The rows of X fall into a few groups, which share some directions, and each row is roughly a mix of its group's hidden directions.
X (139 x 10):
[[ 12 -31 -12 -36  53 -30 -19  -1   6 -31]
 [ -4  29  10   2 -64 -25  16  21  15  32]
 [-31  25  23  48  21   1  -4  -2  16 -50]
 [ 22 -10 -42   7  33  12 -49  13 -30 -21]
 [-33   5  -2  38  33 -35   3  38 -35  11]
 [ -7  26  60  17  10   0  33 -21  32 -21]
 [ 37 -52  23 -35  30   3 -16  13 -11  17]
 [ -6  13 -47  45  -6 -35 -34  16 -20  -3]
 [-53   3 -35  16  -2  -9  -8  15 -48  26]
 [  7 -26 -27 -14  -9  36   3 -61  29  -1]
 [  7 -39  -7  16  45 -16 -31  28 -24 -34]
 [ 60  32 -50  -6  -4  13  15 -11   4   3]
 [  3   9   9  51 -48   0  16 -29  37  -9]
 [  3  38  37  -7 -17 -10  10 -53  37   9]
 [-28  27 -61  23 -26 -15 -25  17   2  -5]
 [ 35 -53  15 -26  14   8  -3 -18  11 -45]
 [ 10  -4  51   6 -29  56  11 -24   4  14]
 [-20 -62  48 -18  10 -11  -9  20  -4   3]
 [ 18 -12  16  15 -22  16  47  60  -7  -6]
 [ 19  29 -10   4 -40  36  42 -10  36 -17]
 [-14 -54  13 -16  46   3  -1  -7 -40 -19]
 [ -2   7  -7   0  27  40   8  60  -6 -38]
 [  2 -40  15  12 -52  23  19 -12  22  38]
 [ -8 -10 -10   4 -14 -17  65   1  38  35]
 [ -8  51 -31  15  19 -39  19  20 -25  23]
 [-25  37 -19  28 -50  -7 -32 -24 -19   6]
 [-20   9   5  44 -18 -20  -5 -41 -25  45]
 [ 49  26 -10 -27  -5  16  25  22  36  32]
 [ 43 -30  29 -13 -46  23 -12 -23  15  19]
 [-11   0  35  57 -38   4 -19 -24 -13  22]
 [-30  -7  20  29 -13 -22  56  -3   9  39]
 [ 30 -41  16 -29   4  27   0  45  20 -27]
 [ 33 -41 -38 -37  36 -17  -7  -9  15   7]
 [  2 -16  37   8 -26  47   1  -1 -29  47]
 [-17  28 -29 -33  34  20 -16 -43  -9  30]
 [ 29  22  -6 -21  32  -6  17  16  57 -32]
 [  8  48 -38 -23 -38  25 -28 -10 -14  15]
 [ 16 -13 -23 -33 -17  24 -43   5 -51 -13]
 [-51  10 -46  -6  24 -24 -19  -3 -26  22]
 [ 23 -60   8   9  30 -31 -14  31 -11  15]
 [-38 -59  28  29  18 -22  -1   6  13   7]
 [-32  -2 -47 -15  -5   6 -45  -7 -30  34]
 [ 43 -56  37  -5  17  24   5 -17   0  -7]
 [ 14 -13  71 -17  -6  18  14  37  -1   2]
 [-28  37  28  17 -18   2  49   6  39  10]
 [-18  44  -1  29 -26  25  29 -27  41  -5]
 [-30  17 -33 -38 -19  20  38  19   8  36]
 [-40  39 -11  27 -24 -15   5  34 -40  -1]
 [ 34  19 -47 -38  20 -29 -16 -15  27  -3]
 [-30   8 -32  45  -7  -5 -33  24 -27 -33]
 [ 12  44  16  -7 -18  23  30 -28  51 -11]
 [ 21 -46 -63  -7   6 -19 -18 -16   7  10]
 [  8 -34   9 -33 -33  41  43   1  22 -11]
 [ 33   4   4 -40 -32  38   6 -43  25   5]
 [-37  42  38  25   2 -36  10  -5 -24  22]
 [-26 -24  43  -8  -5  47 -19 -33 -22  17]
 [-48 -28  18  28 -43   1  16  14 -32   7]
 [-10 -64  14 -17 -12   0 -34  -3   5  39]
 [ 29  -6 -39  21 -45 -12 -45 -23  11   0]
 [-55  11  24   3  48 -24  30   3  -4 -10]
 [-54  10  20  34 -14  13  38  25   7 -25]
 [-10  17 -53   6  -9  -2 -43   5 -25  43]
 [ 21  46 -20 -25 -19   3  15 -38 -19  41]
 [-15  40  62  21 -19  18  24   1   8 -12]
 [ 14  -7  62 -16   9   7  54  -2   5  14]
 [-31  36   6 -24  10  14  24 -52  28 -21]
 [ 35 -42  28  20   1  24 -12  -2 -51  13]
 [ 27 -55  -2 -26  17  33  16   6  33  22]
 [ -8  -1  36  62  -5  14  10  -5  14 -44]
 [ 10 -61  -7 -41 -39   9  11  -9 -11  12]
 [ -4 -54  -5  10 -33  21  18  -8 -50 -10]
 [-41 -46   5  18  -7 -26 -16   0 -50  -6]
 [-36  13  31  42  12   7  -9  15 -46 -30]
 [ -5 -32   3 -30  39   6  -9 -25  16 -56]
 [ -1 -49 -24  25  -5  31  -1 -48   2  26]
 [ 24 -61 -12 -12  14 -29 -16  -9 -27 -32]
 [-15  41 -26   5   0  -7  17 -53 -20  38]
 [ 17  -3  28  12  67   8 -15  30 -22  14]
 [ 57  -8 -20 -31 -31  35  -1 -12   0  25]
 [ 53  14  -5  -9  18  26  21  -7  39 -39]
 [  1  24   0 -33 -40   4  27 -16  -6  58]
 [ -2 -20 -53  -3  -1   9 -13 -49  34 -23]
 [-14 -57   7  -4  33 -26  -6  34  20 -29]
 [ 39  17 -15 -23 -56  -8 -13 -31  16  23]
 [ 45  21   0 -40  -3  30   7 -12  45  21]
 [ 35 -42  20 -31   0  44  11  32  11  -8]
 [ 43 -45 -20 -15 -24  17 -28  11  29 -22]
 [ -9 -55 -40  18  27  -9 -18  18  14 -29]
 [ -3  14 -65  14  -5 -34 -34   4   7 -26]
 [ -8  17  36   2  19  21  15  65 -16 -20]
 [ 26  28 -21 -20  34  28 -33 -28  38   1]
 [ 13 -41  -8  -6  22 -63 -20  24  -9 -12]
 [-46 -14  26   1  24  -5 -35   5 -40  36]
 [ -1   6   7  38  11 -17  19  10  22 -69]
 [-23  10  -4  37  11 -28  31  35  13 -48]
 [-17   1 -23  31  30 -37  -3  35 -47 -14]
 [ -4  62  -9  17 -13 -32  -6   4  22 -41]
 [  0  32 -26  13 -38  16  -4 -15 -30  54]
 [  6 -29  11  -1  25 -56   0  30   1  44]
 [-38  16 -36  40 -31 -20  27  30  -3   7]
 [ -6  33  28  -4  19  15  31 -33  49 -27]
 [  3  67 -41  -3 -21   3 -15  -3   4  28]
 [ 32  25  -6 -36 -26  16  16 -42  -7  41]
 [ 66  -6 -27 -22 -19 -24 -25 -10   4 -20]
 [-74  -4  25  13 -16 -18  20 -13  -5  12]
 [ 13 -18  37 -41   3 -61   3  14   9  12]
 [  7  50  57 -38   4   7  15  -1  11   1]
 [-15  42  30 -40 -25 -18  -8  -9  44  11]
 [-33  40 -32  -4 -25  15 -20  49 -15   9]
 [ 42  30  -3 -52 -28   7 -11  -6  15  32]
 [-36  12  -4  11 -58  38 -11 -28  16   3]
 [-28   8 -25  62  25 -32  -6  26  -2  -3]
 [ 28   1  40 -61  30   6   5  10 -19  10]
 [ -2  49 -46   6  21 -33  17  21  25 -15]
 [-25   2 -36  61  -8 -11 -18   2   2 -37]
 [-20  -5 -11  40   5 -51   9  43 -28  12]
 [  2  43 -20 -20   0  29  15 -43  21  40]
 [-41  24  29  11 -30  33  15  16 -25  35]
 [-22   8 -25  44  -6  33 -28  -6   0 -51]
 [ 23  -5  51 -51 -19  12  19 -19  23   9]
 [-15   5  -4 -18 -13  27 -35 -37  47  37]
 [-45  42   1  49 -35   0  -8  -4 -11  -5]
 [  1  40  42  17 -40  19  31  27  14  -9]
 [-28  18  16 -19 -55   4  39  -5 -36   2]
 [-23  20  -4  67 -22  -7   5  -5  21 -33]
 [-30 -17  11  30  48 -11  -4  15 -30 -44]
 [ 37  -4 -11  -1 -33  66 -13  -4  15 -19]
 [ 33  11  18  12 -45 -28  -3 -13 -55  -6]
 [ -3 -33 -11  -6  15  -9 -44 -33 -55   8]
 [  0  47 -15 -26  -4  29  10 -43  23  34]
 [ 35  35  -9 -41 -29  38  -2 -28  17  12]
 [-42 -34  58  -3  20  -4 -13  25  -2  14]
 [ 41 -32  -3 -16 -11  33 -15  43  16 -32]
 [-14  26 -46  13  -9 -38 -25  -6 -35  33]
 [ 27 -38 -15   1 -33  20 -32  25 -41 -21]
 [ 19  -9  24  24  18 -32   6 -56  21 -32]
 [ -2  -8  27 -25  14  37 -18   2 -21  62]
 [-51  -9  24  -3 -10   0 -35 -14 -30  44]
 [ -1  43  62   8 -40  -3 -10   0   7 -11]]
In each list below, two rows fit none of the groups, and each other row fits one group, some only roughly. Which are they? Name them in the order they come.
    q87: [ 18  19 -42 -12 -35  45 -14 -14 -37  -4]
    q241: [ 52   3 -29 -19  -8  -3  -7  25 -45  29]
    q35: [ 15 -58   2  12   4 -14   9  33 -50  -6]
    q320: [ 38   0 -29 -59   7  16  21 -16  -8  27]
    q714: [ 24  12 -62 -12 -15  19  -5 -43  -1  21]
    q689: [-29  51 -46 -12  -4  10  -8 -14 -28  29]
    q310: [ 11  13  60  12  -3  -2  30  35  29 -27]
    q68: [ -3   9  58 -42  19  35   1 -20  -3  22]
    q456: [-54  19 -18  27  12 -18  26  18 -15  39]
    q484: [ -8  17  37  14 -29   8  30 -16  60  10]
    q188: [ 18  17 -30 -48  15  23  21  24  12  43]
    q148: [ 16 -48   9 -55  -3   0   5  22  13  36]
 | q310; q456
    q445: [ -9   8  42 -44 -32  35 -13 -29  -3  23]
    q57: [-26  -6 -34  44   5 -33 -23 -38 -25  -9]
    q486: [ -6   2   1  46  10  -8   0  18 -51  48]
    q21: [ 15  43   1  53 -20  10  21 -11  12 -39]
    q182: [-39  42  -9  40  -1 -16  17 -20 -41   9]
    q634: [  4 -16   2 -44   4  20  33  13  20  58]
    q3: [ 23  24 -49  -7 -19 -31 -19 -43  22 -13]
    q338: [-25 -16  30  -8 -56  34   7 -13  -6  36]
    q602: [-43  55  -8  -9 -10  10  -8 -37  24  21]
    q214: [ 29 -35  -7 -22  29   6 -23  -1 -51  32]
 | q445; q182
    q723: [ 26  18   0 -59 -21   7  12  28   0  41]
    q428: [  1  -1  -1  -6  15 -47 -13  48 -45 -26]
    q588: [ -3 -53 -38  -5  21 -48 -11 -18  12   8]
    q389: [-34  15  -7  47 -18   0  12  -6 -40  44]
    q230: [ 31  25 -34  27 -18  -6 -59  -5 -14  -8]
    q962: [-33  24 -13  44  -2 -54 -27  -3  -6 -17]
    q874: [ 23 -32 -33 -45  11  -6 -30 -31 -27  16]
    q117: [ -6  36 -24   0 -22  46 -33 -35  26 -10]
    q237: [ 35  -6  19 -19 -37 -28  36  32 -17  29]
    q742: [ 11 -20 -18 -40  20 -15 -22  13 -18  60]
    q351: [ 33 -20  14  16  56   8 -13   5 -20 -43]
    q766: [ -5  -7  20 -40  13 -27  13 -37 -29  48]
    q859: [-41 -10   4  41 -14   9   3  16 -58  17]
 | q389; q230
    q816: [  1  51 -11 -11 -33  32 -16 -26  41   4]
    q492: [-17  23  -2  36  50 -15  17   2  -3 -50]
    q559: [-32 -19 -16 -20   5  -4   6  -3 -49  56]
    q808: [-36  45  -4  26  11 -12 -41 -23   1 -34]
    q105: [ -6  17 -38  19 -40   9 -56   4  14  20]
    q749: [-10  21  15 -37  30 -22  43 -10  44 -12]
    q523: [ 39  -7  35 -30  37 -17  30  31 -17 -15]
    q41: [ 10  21 -11 -26 -19  -5  40  10  60 -25]
    q887: [-38 -36  16  -9   1   9 -36  21 -52  -3]
    q380: [ 16   6  -7  47  48 -24  -5  25   9 -38]
    q108: [ 10  20 -53  37 -21 -17 -31 -26 -16  16]
 | q749; q887
    q277: [ 23 -20  26 -20  47 -43 -20  25  25  -2]
    q414: [ 22 -22  33  -3  34 -40 -34  15  33 -18]
    q577: [-18  40  40   6  24 -26  34 -20  27 -22]
    q846: [  6  -3 -40 -19 -21  56   4 -21  35  20]
    q27: [  6  10   1  13 -28 -16 -39 -25 -40  50]
    q160: [-61  -3   5   7  27  17 -12  -1 -47  23]
    q66: [ -9  32 -14   2  -1  61  15  -6 -31  38]
    q866: [-40   4 -15  52  14 -27  33   1  20 -26]
    q920: [ 25  25  -4  14 -12  16  59 -16  24  38]
    q911: [-40  16 -52   9  42 -27   8 -16  -4  -9]
    q841: [ 30  18 -48   2 -40 -17 -33  -7  17  28]
    q365: [-11 -24 -13   8 -35 -56  18  43  -4  13]
    q441: [ 39   2  57 -19  14  30  10   8  26 -23]
    q377: [  1   0 -48  15  13 -30 -50 -24 -18 -26]
 | q846; q841
    q845: [-54  14   7   1  10 -12  42  43  19 -16]
    q904: [ 19  21  16 -14 -45  12 -32 -35  14  42]
    q512: [ 41 -23   8 -29  36 -22 -49 -18  -2   5]
    q895: [ 26 -22 -47   5  13 -21 -54  -6 -26   0]
    q346: [-19  -9  77 -14  -2   0  22 -18  16   6]
    q2: [ 40   0  46 -43 -25  10  16  -2  -4  33]
    q809: [ -2  -2 -54 -29  24 -11 -52 -12 -14   8]
    q155: [ -7  31 -76 -16  -7   1 -18 -15  -4  -3]
    q376: [ 35   3  46  -3 -44  33   5  -2 -14  33]
    q168: [-28   8 -20  56 -17  -2  24   5  47 -14]
 | q895; q155
    q940: [  6 -15 -21  44  -3 -28 -18 -15 -59 -14]
    q578: [-18  18  62 -17  30  -1  38  -8  -8  18]
    q568: [-27 -17  40  19 -16   7  56 -25  24  -5]
    q688: [ 34 -16 -24 -45  -9  26  14 -42  10  30]
    q965: [ 38  12  26 -56  -4  24  20  35   2  -2]
    q449: [ 20 -30  16 -19  16   9   4 -45  52 -25]
    q328: [ 31 -37  23  -3 -17  42  -5  38 -35  -6]
    q482: [ 54 -21  49 -35   0  22   6   8   0  -5]
    q701: [ 36 -16  -4  -2  54 -25 -39   0 -28 -14]
    q899: [ 55 -11 -41  -9  25 -21 -26 -21 -21 -11]
    q83: [-32  29   7  48 -14   2  27  44 -11  21]
    q172: [-37  38  29   6  -4  47  17 -18  34  -4]
    q413: [ 12  35  22 -55   2  36  32 -13  13 -11]
    q581: [-29   4  30  43  -2 -35  21 -27  33 -24]
    q221: [ -8  10   3  -4  70 -46   3  16  -9  -6]
 | q449; q581
    q598: [-30  33  16  21  40 -17  33 -13  21 -37]
    q791: [ 19 -72  27   3 -15  19 -19  -1  21  -2]
    q239: [-50 -30  -9  20  36 -34  -4  -2  15 -32]
    q56: [-10  19  39 -23  12  56  37   7   6 -19]
    q405: [ 20 -20 -36 -27  36  -3 -21 -16 -50  17]
    q706: [-13   9  74  -8  30   5  27  -7 -13  -1]
    q642: [ 32 -24   7   9  42 -29 -44 -21  -7 -30]
    q692: [ -1 -28   8  10 -34 -19 -29   3 -63  18]
    q842: [-14 -20  17 -47  44   9  34  -1  32 -18]
    q697: [-29  -3   4   7  11 -33   0  38 -55  32]
 | q692; q697
    q762: [-34  31  -6 -41   4   5   1 -25  21  52]
    q32: [-39  46 -26 -13  18 -24  13  -5 -40  22]
    q552: [-43  -4  18  37  51  -8  25 -15  18 -13]
    q278: [-13 -42   4   4  45  -6  21  37  32 -29]
    q905: [-23  19 -55  42 -21  -1   7  11  16  33]
    q311: [-15 -22  45 -46  20  -1  31 -14  32 -13]
    q102: [ 14 -29  10  31  23 -35   1  52 -13 -29]
    q981: [ 32  42 -19   4   6  35  31 -33  34  -8]
    q584: [-11 -21   1 -36   9  -2  16 -62  40   1]
    q223: [-13   5 -65 -44  25 -15 -14 -13  -7   5]
 | q278; q905
    q608: [ 43   4   3   2 -33   1  34  -7  58 -12]
    q715: [-46  38  24  25  29 -18 -13 -14 -18 -33]
    q288: [ -7 -10  47  22  51 -19  12  27 -31  -5]
    q702: [ 43  -7 -33  -3 -47  -3 -13 -33 -17  30]
    q343: [ 24 -20  -9 -15  59 -33 -40   0 -13   3]
    q264: [ 53 -46  20 -25 -17  15  -5  33  10   0]
    q950: [  8  33  32 -23   7 -20  29  -7  54  26]
    q455: [  1  24 -52 -17  16  22  43   4  14 -35]
    q344: [ 14 -63  19  37  13 -20 -15  -4 -14 -26]
    q833: [-66  14 -33  20   9  16 -16 -24 -12  16]
 | q288; q344
    q545: [  1  20  29  -8  42 -43  50  10   0 -10]
    q8: [ -9  -2   7  48 -20   3 -41 -28 -34 -34]
    q662: [ 31 -24  -4 -10  13  22  44   6  19 -55]
    q58: [-20  44 -29  19 -12  11   9 -50  35   5]
    q948: [  3 -39 -56 -32  17  -5  -9   9 -22  30]
    q979: [ 42 -32 -41 -32  15   5  -4  23  35 -12]
    q164: [ 28  10 -29  16  30  -2 -28 -44  44   8]
    q170: [-36  17  47  18  17  19   8  15  41 -30]
    q167: [-22  34 -10  42 -58  15 -17  12   5  -9]
    q510: [-59   3 -18  30 -16 -42  13  21 -15 -12]
    q426: [ 38  -8  -2 -51  47  19 -15 -25   6  -3]
 | q58; q164
    q208: [-17  52 -13 -16 -20  49 -21   6  -2  30]
    q655: [  7   6 -16  11  -3 -32 -51 -39 -40 -20]
    q972: [  1  50  50  23  13 -24   3 -35  14  -1]
    q983: [ -8  18  -6  42 -12 -48 -20  13 -36  33]
    q713: [-33 -17 -22  35   0  37 -17  41 -35  -2]
    q356: [ 16 -63  40  16   2  14  -1  -5 -22 -29]
    q796: [-41   4  -8  37 -55  13  -4  -7  11  34]
    q51: [-10  29 -50  13   1 -14  36  21  16 -43]
    q536: [-23  33 -14  46   8 -17   1  12 -47  32]
    q427: [-31   0  14  32  23 -63  13  28   3  -5]
 | q208; q972
    q305: [ 19 -52 -34 -24  28  28  10  28   9 -18]
    q109: [ 34  -4   7  -7 -49  -6 -16 -48   3  37]
    q537: [-15 -28 -18  23  17 -36 -51 -36 -15   5]
    q815: [-21 -31 -42  41  17  11 -28  18   6 -36]
    q575: [  0   6  37  16  36 -26  34   8  37 -37]
    q760: [ -4  -7  44  11  23   5  13  62 -29   5]
    q792: [  6 -35  23 -42  29  46 -10 -12 -18  24]
    q353: [ 31 -41  -6  18 -12  -1  -9 -43 -34 -38]
    q571: [ 30 -39  52 -25  37  -8  -8  -1 -14 -15]
    q52: [ 13   1  24 -45  42  21  -3  23  25  38]
    q229: [-28  75 -18  -6  -7   0   5 -18  14  16]
 | q537; q571
    q496: [ 22   5  58 -33 -25   6  20 -19  -2  36]
    q786: [ 43   0  30 -50  -5  19  13  43   0  -2]
    q451: [ 45  24  -8  16  23 -29 -38 -17  27 -29]
    q929: [ -9  12 -51  -6  14  19 -40  -4 -50  -9]
    q548: [-10  58 -12  28  -2   4  -9  42 -19  31]
    q183: [ 46 -52  11  13  25  -9  20  35 -10 -11]
    q515: [-49   1 -12  38  -8 -17   1  -8 -54  17]
    q607: [  4 -20  65 -25  11  28  26  16  -1 -23]
    q768: [-23  -7  22  22  38  28  23  53 -14 -20]
    q665: [ -9  -4   0  33  29 -28 -29 -16 -45 -41]
    q394: [-27  56 -37  -4  11 -23  -6 -13  14 -35]
    q119: [-42  39  12  35 -35 -12  10  -6  30 -25]
 | q548; q607
